Each row is where one point has got to under a steady rotation. How many steps took it there?
The counts run from 0 to 281.
[ 19   7 -10 -24  10  12  -8 -17  18  -7 -22 -10   1  21  -8  16 -18   5
  13 -13  10 -13 -15  -8 -12 -30 -15   4  16   8 -26  -4   5   9   6 -27
  -5   8   6  -5  -9   8 -20   4  -5   1  14  14  -7 -21  10   9  21   0
   4  -4]  123
[ 21   2  -8  -3  -3  -4   3 -28  -3 -13 -14   0  -2  16   5  14  -4   9
  12 -19  13   9 -12  -2   7 -24   0   3  24   5 -22  -5   9   5  35  -3
  -5 -15  17  -1  -4  13   3   6   3  -9  14  23   4 -20  36   2  10  -7
  -3 -14]  115
[-19  -2  -1   1  13 -17  22 -30   7   4  -6   7 -20  18  -5  11 -17  -6
   2   2  18  -3  -3 -10  -1  11  -8  23  14  -9 -22 -26   5  -5  35   7
  -5 -18   0 -16   2  -8   6   0  -8   5  22   2  -7  -3  22   2   9   5
   4 -16]  65
[-23 -23 -15  -4  16 -12  -4 -19   0   0   5 -15  -4  -1   3   0   2  -6
  10  -1  15 -17 -13  11 -38  -9   2  24   6   1 -15 -17  -8 -13   3 -16
   9 -19  13  -6 -19 -11 -20   7  -5  20  11   7 -12  14  15   8 -14  15
  -1 -13]  255
[  8  -5 -17   1  -1  -8 -14 -23   4 -11   8  14  28   5   8  16  -3   0
   6 -18  23 -13 -21  -3  -2 -17   0   9  16   5 -33   6  21  14  19 -20
  -4 -10   0 -16  -4  17  -8   5   0  10  15  27   3 -11   9  15 -12   7
  -3 -10]  112
[ 16  -5  -7   3  11  -2   6  -9  10 -14  -3   0  13  -1   2  15  -9   6
   3 -20   9   3  -8 -32 -15 -23 -11  13  14   4 -21   2   4  -2  22 -15
  -9 -17  11 -15  -8  18 -20   7 -11  11   4  24  -2 -13  15   9  -6   5
  17 -14]  118
[-18  -5  14  18  10  -7  16 -18   9 -19  -3  -3   0  -2 -20  -1  -4  -8
  13   6   5  -3  -1 -17 -21 -12   3  21  16   1 -24   0  18 -18  17 -22
  -3   0   8 -27 -32  12 -20   1  15   5  11  16   2  -2   6 -11   2  -2
  -2  -6]  160
[  9 -14 -16  -4  -3 -13 -19 -29  -4  -7   3  19  20   7  11  10   0   5
   5 -21  17 -10 -23   5  -1 -19   6   7  20   1 -29   3  13  12  24 -13
  -2 -18   4 -10  -5  11   4   9  -3   7  17  23   2 -12  21  15  -3   6
   1  -7]  113
[ -4  -1   7  -1  -2   9  -2 -18  -4 -17  -8   1  -4   4 -10   8   2 -16
   4  17  25  -7  -2  19 -18 -10   6  13  12  -3 -31 -16  16 -10   0 -33
  -7   9  -2 -24 -29   8   0 -24   8   4  18  15   7 -12   8  -2   5  -4
 -12   3]  153
[ -6  -8 -12   2 -10  11   8  -9   5  -5 -19 -10   2  13   4   5  20   6
  16 -11   6  -7  -1  11 -29 -17   7  42  17   5  -4  -5   6 -14   4  -1
 -15 -25   6 -10 -17  20   1 -14  -3  11  15   6   3  -6  14  12  -8  24
  18  -1]  213
[-12  -3  -4  -8  -9 -17  -3 -26  -5   9 -13 -13 -19  24 -10  23  -7 -13
   9  -6  11 -20 -16   8 -12  -3 -14   6  10  -4 -33 -14  20  -3  16   2
  -5  -2  -5 -14  12   0   0   5   0   1  15  -9 -21 -16  25   0  12  19
  -9 -17]  72
[ -6 -13 -10 -18 -20   4  11 -19 -12  -1 -22  -5  18   4  15  38  12 -19
  15   1  17  -6 -23  15  -4  -2  -9  -1  17  -4 -20 -19 -18  -5   8 -14
  10   0   6  -8  11  -5   3  -2 -15  -1   0   2 -21  -3  24   9  14  11
  15  -8]  83
[ -2  -5  -1  -8 -11  23  -5 -15  -8 -20 -21 -17  -8   5   0   5   1 -12
   2 -24  17 -11 -18   4  -9 -11 -15   8   4  16   4 -23  18  21  -8 -28
   0  20  24   2 -10  -3 -15  -8   9  -2  27  18  -1  -6  13 -15   3   8
  14  -7]  184
[  6  -3  21 -11   1  10  10 -21 -16 -15  -4   2   2   4  -6  23   8 -13
  12  11  11  13   0  -1 -22  -4   2  -1  10   1 -16 -18  16 -13  10  -6
 -11  -1  19 -37  -7   5  10 -23  -4  -8  10  13  18 -23  18 -19  12   6
 -12   2]  147
[ -7 -26  -6 -22   5   6  -5 -25 -15 -11 -14  15  -2   0   3   7   7  -5
  -1 -12  18  -9 -21 -18 -14  -4  -6   6   3   5   7 -25  15   6   9 -11
   9   0  27   0   5  -6  -8   7 -22  12  17  23   9   8  18 -16  20  19
   9  -1]  187
[ -1  -2 -15  -6   3  -4  19 -16   3 -18 -22  -4   3  -5   1   5 -18  14
  22 -17  10  -3  -3 -24 -13 -10  -2  18 -10   6  -6 -12  11 -15  -1 -14
   1 -23  30 -39 -12  12  -9   6 -14  16   0   9 -16   3   1  -5 -10  12
   1 -14]  25
[ -7  -8  13  -2   9  -4   9 -14  10 -19   7  11   3  -3  13  10 -12   1
  15  -8  22   4 -13  12 -14   5  -3  26   4  -5 -10 -33  -8  -2   1  -4
   2 -27  35 -23  -5 -11  10  -1  -8  13  14  -5 -15  -2  13  -4 -21  19
  12  -3]  243
[  3  -6   7   4   2  12  26 -26   4  -9 -17 -21   6   4  13  19   6 -13
  19   8  20  10 -17 -22  -8   3 -16  14  -2   4   4 -10  14 -12  21  -1
  11  -5   2 -20  -4  -9  -9 -16  34   5   4  14  12  10  14  -1  16   2
  -5 -16]  97
[  6 -16  23  -8 -10  -2   8 -17   4  -9 -10 -23   9   9   0  12  11 -18
   1  17  12   9 -13   1 -24 -11 -10  14  -2  -2  -7 -19  20   7   6  11
 -27   5  14 -35 -11  -3   2 -11   3  -1  20   0  11 -18  17  -7  -7  14
   4 -12]  140
[-15   1  19  16   1  15   4  -9  13 -10 -10 -10  11   5  -3  19  -2 -11
  19 -19   2 -13 -21  -1  -9  -8 -11  23  23   1 -17   3  16   5   0 -15
  -5  11   1 -17  -2  12 -26  -1  25  -2  23   2  -5 -19  16 -13 -11  23
  17   6]  172
[-21 -18 -13  -6   9 -11  -6 -22   0   4   2 -19  -9  10   3   2   7  -5
  15   0  16 -18 -12  24 -32  -9   1  24  12   1 -14 -19 -10  -6   3  -9
   9 -14  10   3 -14 -15 -12   6   3  12  13   3 -12  10  24  11   1  17
  -6 -15]  256
[-21   7 -13 -13 -14  -4  -4 -18  19   1 -12   2   3  17  -4   3  10   2
   4   6  12 -11 -29   5  -5   7  -7  32  23   9   0 -23   9  14   0  -5
 -12 -12  14  -1 -26  13 -14 -12   2  18  25  -3  -5   5   2  14  15  12
  24   1]  225
[-15   8 -15 -10  24  -8   1 -24  11   2   5  10  -1  19 -13  21 -25 -11
  14 -12  17 -13  -2  -8  -2   9 -11   8  13   1 -26 -17   4  10  18 -30
   8  -7  14 -10  -3 -10  -3  -9  -2  13  21  10  -6 -10  -8   5  23  -4
 -10  -8]  62
[ -5 -23  -2   5  13  -6  -6 -27   9  -8   0   9  30  -5  17   6   5 -11
  21   9  17 -14 -26 -13 -21  -5 -11  16 -10   0  -3  -1  12  10   3 -10
  11 -13  -3 -22 -15  -5  -7  -6  27  16  10  18  11   9   2  16   5  13
 -10  -6]  100
[  9   1 -10  -6  10   4  -6 -19   6   6  15 -25  23  10   6  19   1  -4
   8 -10  21   2  -6  15 -22   3 -13   9  15  17  -8  -7  10  11   2 -17
 -16  -3  29 -12 -11   3 -16 -31  13   9  10  13  -8  -8  -7   2  -6   3
  -5 -15]  49
[-20 -13  11  -2  15  -9  -2 -31   4   0   1   9   6   0 -14  20   1  -7
  28 -14  -7  -9 -16 -20 -12  -9   1   9  30   1 -20  12  16 -11  20  -9
   5   3  12 -17   1  13 -21  17   8   1  13   5   4 -10  13 -24  21  13
  -1   8]  167
[-17  -4  -8 -19   5   3   3 -20   9   9  13 -19  25   4   8  14  -6   1
  16   5   7 -19 -35   7 -15  -2   2  24   3   8  -6  -9   3  -3 -13  -5
  -2 -16   7 -23 -23   1 -25   3  -5  23   5   3  -4   4  -1  14 -17  20
  -2  -6]  38
[ 15  -9 -15  -5  -8 -15 -14 -35  -4  -8  -8  13   8  15   8  12   4  11
   8 -16  16  -1 -19   8   4 -23   5   3  24   1 -22   0   8   7  30  -4
  -4 -21   8  -2  -2  11  10   9  -3   0  17  22   0 -14  34  11   7   3
   3  -9]  114
[-12   1  -6   6  -9   2  23 -10   6 -32 -21  22  11   9   6   9  -1  -2
   7 -11  17   2  -9   3  -4  14 -13  32   8  -2   0 -21  10  13  13  17
   2 -26  31  -7  -1  17   3  -6   0   8  11   8 -11  -7   8  10  -2  18
  11 -13]  15
[-17 -10 -12   2  -7 -25  -8 -16  17   0   4  -1  -3  17  -4  21  -6 -20
   4  -8  12 -21 -13  -2 -21  -2 -14  19   9 -11 -34 -14   6  10  12  -7
   4 -14   0  -7   4  -5   0   6  -1  18  16  -5 -18   0   6  20   2  20
   7 -21]  70
[-15  -7  -2   4  -3  -8  12 -23  11 -20  -1  16  -8   5  -5  18  12 -13
   8  12  11  11  -7  -2  -7  -8   9  14  35  -9 -20 -18  -1 -22  27 -17
  12  -9  12  -4 -16   6   6   1  -2  13  11  11  14   6  16  -1  30  -7
   7   1]  157
[-16   4  -9  -5   7   7  14 -20 -16 -13 -14  24  14   8 -12  18  -9  -6
  18 -17   4 -10  -6  -7  -4  20 -13   6  10   6   1  -6  31  15  12   7
   0  -9  24 -20   6  24  -7  -8  -4  -4   7  15  -6 -20   2 -10  16  17
 -17  -5]  12
[ -5 -20   0   0   4  -8 -16 -33  11  -7  -5  10  25   5  23   8   7  -9
  21   7  21 -12 -29   5 -14  -5  -9  13  -2  -4  -6  -6   9  17   8  -4
  14 -15  -2 -13  -7 -10   3  -6  29  14  15  17  11   4   8  21  10  12
 -10  -4]  101
[-16  -4 -11   0  15   2  21  -8  -4  -6   9 -32 -10   0  -7  14 -12  -8
  13  -9  12  -5  -5  -9 -27  -4  -2  20   5   5 -18 -18   3 -17   8 -22
   7 -11  20 -17 -20  -7 -26   0  -3  18   2  14  -7   7  11  -9 -16   4
  -5 -17]  253
[ -7   4 -17 -33  -1   8   3 -26   4   7  -9  -9  -1  14   2  17 -17  10
  35 -14   6 -19 -24  -6  -8  -6   2   6   2  10 -10  -6  17 -21 -10 -19
   6 -10  11 -23  -5   2 -14   5 -12  20   0  -1  -2   4  -3   1  12  15
 -15  -3]  31
[-31 -10 -21 -10  12   5   0 -28 -10  10  -8  -7   9  17 -14   6   9 -15
  22 -23   0 -21  -2  -8 -15   0   0  13  14  16  10  -5   9  19   4 -24
   6   3  21  -6 -11   0  -7  -4   4   6  24  19   9  -6  -5  -9  28   4
  -6  -4]  0
[-26 -21  -4  -5  24  -2  25 -23  -3  11  -2 -10  10   8   8  14  13  -8
  19   9   8  -8 -12   6 -27   7  -4  26  21  -4  -1  -9 -14  -9  23  17
   7 -20   9  -3  -2  -3 -17   6   0   2   7   7  -3   4  30   2   9  20
  -4  -8]  262
[  1  -1   7 -22  11   9  14  -6  30  -8  -8 -15  16  14  -5  13 -17 -16
   6   7   1  -6 -23 -20 -15 -17 -24  21  -1  -1 -10 -10  -2  18  -1 -11
 -12   9   9 -20 -19  -2 -23  10  -9  13  13   7   2 -10  -2  11   2   6
  17  -9]  130
[-11 -12  -3   3  -4   7  22 -10  10 -28 -11 -15  15  25  -1  -1  -5  -4
  17  -8   2  -8   3  21 -19 -15   6  28  -2   1 -10  -1  17  10  -2   0
  -2  -2  22 -20 -24   8  -5   9   8   4  15  14   6 -13  -8  -4 -15  11
 -22  -9]  203
[ -7 -28 -10 -19   2 -14   4 -37  -7   5 -12   1  24  -8  15  15  11 -13
  24   6  14  -3 -19 -15  -9  -4  -6  -4  -1   5   2  -7   0   2  15 -21
  16  -6  14 -20  -6 -12  -1  -2   4   7   6  15   6  14   6   1  30   0
  -5  -9]  94
[ -3  -8  -4   3  24   0   4 -17  15   1  -1  16   5   5  12   1  -9  -4
  -6   6  34  -9  -3   3 -15  14 -10  33  11  -3 -16 -23   0  -3  19 -11
 -10 -21   5  -9  -7  -5  -4 -26   0  17  26  12 -10   2  10  14  -1  12
  11  -6]  58
[-17  -6  12   5   2  12  -9 -11   3  -4  -3   4  19  -3  -4  16  -3 -12
  18 -25   0 -25 -25  -4 -13 -12  -4  17  19   7 -16   5  15  15  -5 -17
  -2  14   5 -20  -1  15 -27   5  13   4  21   4  -8 -16   6 -15 -12  26
  19  10]  173
[ -7   6  11   3  -4  -2   9 -18  13 -10  -8 -14  -3   6  -5  10  -6   5
   2   1  15   3 -21  -4 -11  19 -18  23   6   6  -2 -20  30  -2   1  14
 -19  -6  29 -24  -8  11 -16 -17  18   6  17 -12 -15  -3   3 -13  -2  19
   6 -10]  233
